[106 137 132 105] out 137
[137 112 117 106] out 112
[144 158 137 156] out 158
[149 127 103 127] out 127
[115 107 152 116] out 107
[101 131 128 138] out 131
[151 139  99 154] out 139
[111 102 118 126] out 102
[128 134 153 127] out 134
[135 129  99 148] out 129
---
[103 112 117 118 155]: 155, 103

[113 157 116 134 122]: 157, 113

[[130 132 125 151 131 115]
 [133 143 145 131 126 133]
 [135 108 111 112 146 143]]: 151, 108

[114 120 122 119 114 106]: 122, 106

[[138 139 155 140 130]
 [127 136 114 115 118]]: 155, 114

[[122 151 123 128 136 130]
 [112 104 122 127 106 143]
 [107 153 111 129 128 146]]: 153, 104
---
[[128 109 152 129 143 118 154]
 [132 124 128 124 127 123 124]] yields 152

[ 99 128 108 133 128 126 140] yields 108

[106 150 109 108 149 113] yields 109

[106 114 145 138 117 124 129] yields 145

[[139 113 120 123 127 136 123]
 [149 112 123 118 137 137 113]
 [143 144 124 143 135 128 117]] yields 120

[102 119 122 140 125 117] yields 122

[[129 133 127 125 126 133 122]
 [124 121 128 151 145 128 123]
 [120 116 127 154 150 127 125]] yields 127

[[124 130 102 127 142 120]
 [140 152 110 111 134 127]
 [116 110 147 145 122 129]] yields 102
---
[[141 129 126 145 118]
 [122 122 142 135 153]
 [124 116 128 112 124]] 122

[[104 118 112 114 114]
 [154 137 110 142 121]] 137

[[121 104 128 121 114]
 [130 107 110 124 128]] 107

[[137 151 142 140 130]
 [132 132 125 123 130]] 132

[[118 152 137 154]
 [123 152 140 154]] 152

[[127 130 133 121]
 [107 102 144 134]
 [139 117 126 109]] 102
---
[[133 138 129 113 138]
 [140 107 129 138 127]] -> 138

[[150 120 136 134 113 128 122]
 [140 123 115 131 118 128 130]] -> 120

[[128 120 133 126 127]
 [133 123 118 106 133]] -> 120

[[133 121 125 125 134 130 110]
 [125 149 136 121 125 129 129]] -> 121

[[123 128 153 130]
 [158 116 148 131]] -> 128

[[111 104 130 152 140 118 152]
 [113 125 136 137 135 119 123]] -> 104
---
[111 125 106 127] -> 106

[[118 115 120 113 104 112 114]
 [110 120 118 115 120 113 104]
 [113 104 112 114 115 128 133]] -> 120

[114 111 118 105 141 117 147] -> 118

[143 142 124 154 130 121] -> 124

[136 139 106 143 116 135] -> 106

[[147 122 135 126 122 129]
 [ 98 134 137 126 134 118]] -> 135

[[125 126 142 117 124]
 [141 105 131 102 104]] -> 142

[[122 127 115 140]
 [131 124 116 151]
 [123 113 110 145]] -> 115
---
[[133 149 131 147]
 [131  98 134 118]
 [133 108 124 121]] ⇒ 124

[131 121 101 124] ⇒ 101

[125 137  99 111] ⇒ 99

[152 146 148 110] ⇒ 148

[143 151 141 142] ⇒ 141

[101 132 107 146] ⇒ 107

[124  99 105 135] ⇒ 105

[155 121 153 137] ⇒ 153
---
[[139 147 113 127 114]
 [153 140 138 152 129]
 [128 143 107 145 144]] value 114

[[139 100 127 113 138 139]
 [125 112 103 122 119 145]
 [146 101 135 108 136 126]] value 139

[[139 102 134 144 134 128]
 [154  98 139 150 116 131]
 [139 100 134 147 131 128]] value 128

[[133 140 118 120 132 131 133]
 [125 127 122 126 140 128 113]
 [119 140 120 131 123 118 101]] value 133

[[101 129 111 147 114 109]
 [123 128 141 123 121 119]
 [120 124 106 117 147 134]] value 109

[[135 131 122 136 140]
 [135 132 125 135 150]
 [135 123 143 137 147]] value 140

[[133 125 137 141 126 138]
 [129 127 143 129 144 126]
 [129 131 128 113 126 155]] value 138

[[109 143 138 119]
 [106 129 129 120]
 [155 122 124 139]] value 119

[[134 122 134 116 133 139]
 [130 124 119 126 123 122]
 [127 129 128 131 127 154]] value 139
---
[[157 135 134 131 137 142 130]
 [134 133 120 137 119 152 123]] -> 130

[[127 124 119 131 147 121]
 [121 123 141 125 125 123]
 [128 133 127 117 155 149]] -> 123

[[125 128 126 130 127 128]
 [151 133 129 127 135 126]] -> 128

[[130 145 114 137 128 117 144]
 [145 133 136 134 112 133 133]
 [106 110 115 126 128 145 102]] -> 133

[[107 128 112 150 130 129 124]
 [148 137 124 118 151 125 129]] -> 124

[[137 112 121 118 111 151 114]
 [134 111 121 118 109 149 113]] -> 114

[[133 115 140 116]
 [106 103 120 133]
 [117 142 129 141]] -> 133

[[154 144 141 142]
 [139 151 157 146]] -> 142
---
[[119 108 108 117]
 [123 116 116 122]
 [151 139 139 148]] ⇒ 108

[[133 122 131 117 128 132 116]
 [135 124 102 130 111 143 125]
 [131 127 122 132 128 134 127]] ⇒ 131

[[123 107 130 123 133]
 [129 128 127 130 126]
 [128 104 114 112 134]] ⇒ 130

[[122 125 118 149 134 127 155]
 [130 122 125 140 144 128 146]
 [132 152 116 139 117 137 129]] ⇒ 118

[[129 129 129 129 128 127 128]
 [130 128 130 145 130 125 129]
 [107 154 149 136 108 128 135]] ⇒ 129

[[118 120 135 137]
 [121 124 107 139]
 [133 139 123 150]] ⇒ 135
---
[[146, 136, 120, 120], [151, 133, 129, 128]] --> 133
[108, 119, 138, 106, 146] --> 138
[[129, 120, 129, 139, 131, 143], [128, 136, 128, 126, 116, 126], [128, 127, 133, 138, 106, 152]] --> 138
[[138, 156, 120, 128, 104, 128, 99], [137, 125, 120, 120, 144, 119, 129], [129, 148, 135, 131, 100, 147, 113]] --> 100
[140, 131, 123, 107, 123, 124] --> 107
[121, 104, 126, 111, 122, 134, 127] --> 122
[114, 112, 129, 154, 143, 110, 152] --> 143
[[146, 136, 151, 131, 131, 124], [113, 119, 122, 115, 126, 141]] --> 115
[153, 137, 134, 103] --> 137
[152, 153, 106, 112] --> 153
---
[[123, 132, 149, 136, 147, 117, 110],
 [121, 148, 136, 142, 131, 107, 130]] ans = 110, 121

[[145, 123, 141, 134, 137],
 [152, 132, 128, 141, 145]] ans = 137, 152

[[133, 128, 128, 133, 134],
 [137, 123, 119, 142, 144],
 [105, 133, 134, 116, 128]] ans = 134, 105

[151, 147, 139, 152, 111, 123] ans = 123, 151

[114, 110, 105, 122, 107, 131] ans = 131, 114

[[128, 123, 123, 129, 116, 124, 102],
 [133, 144, 123, 138, 142, 148, 108],
 [138, 113, 130, 125, 118, 117, 126]] ans = 102, 138

[[104, 129, 145, 111, 103],
 [154, 158, 130, 136, 145]] ans = 103, 154

[[132, 128, 130, 133, 138],
 [140, 133, 115, 134, 152]] ans = 138, 140

[[120, 134, 127, 120],
 [148, 124, 156, 139],
 [150, 127, 154, 112]] ans = 120, 150
---
112  124  100  134
112  126  103  135
116  138  113  135
--> 124

125  130  124  138   98  132
135  118  145  142  140  144
133  112  123  153  133  136
--> 130

130  116  133  133  119
105  121  124  136  134
115  157  136  141  144
--> 116

119  119  136  133
144  114  120  114
121  152  142  115
--> 119

128  131  127  128
128  127  129  129
149  131  128  128
--> 131

134  120  120  130  151
130  143  145  130  121
129  118  120  130  117
--> 120
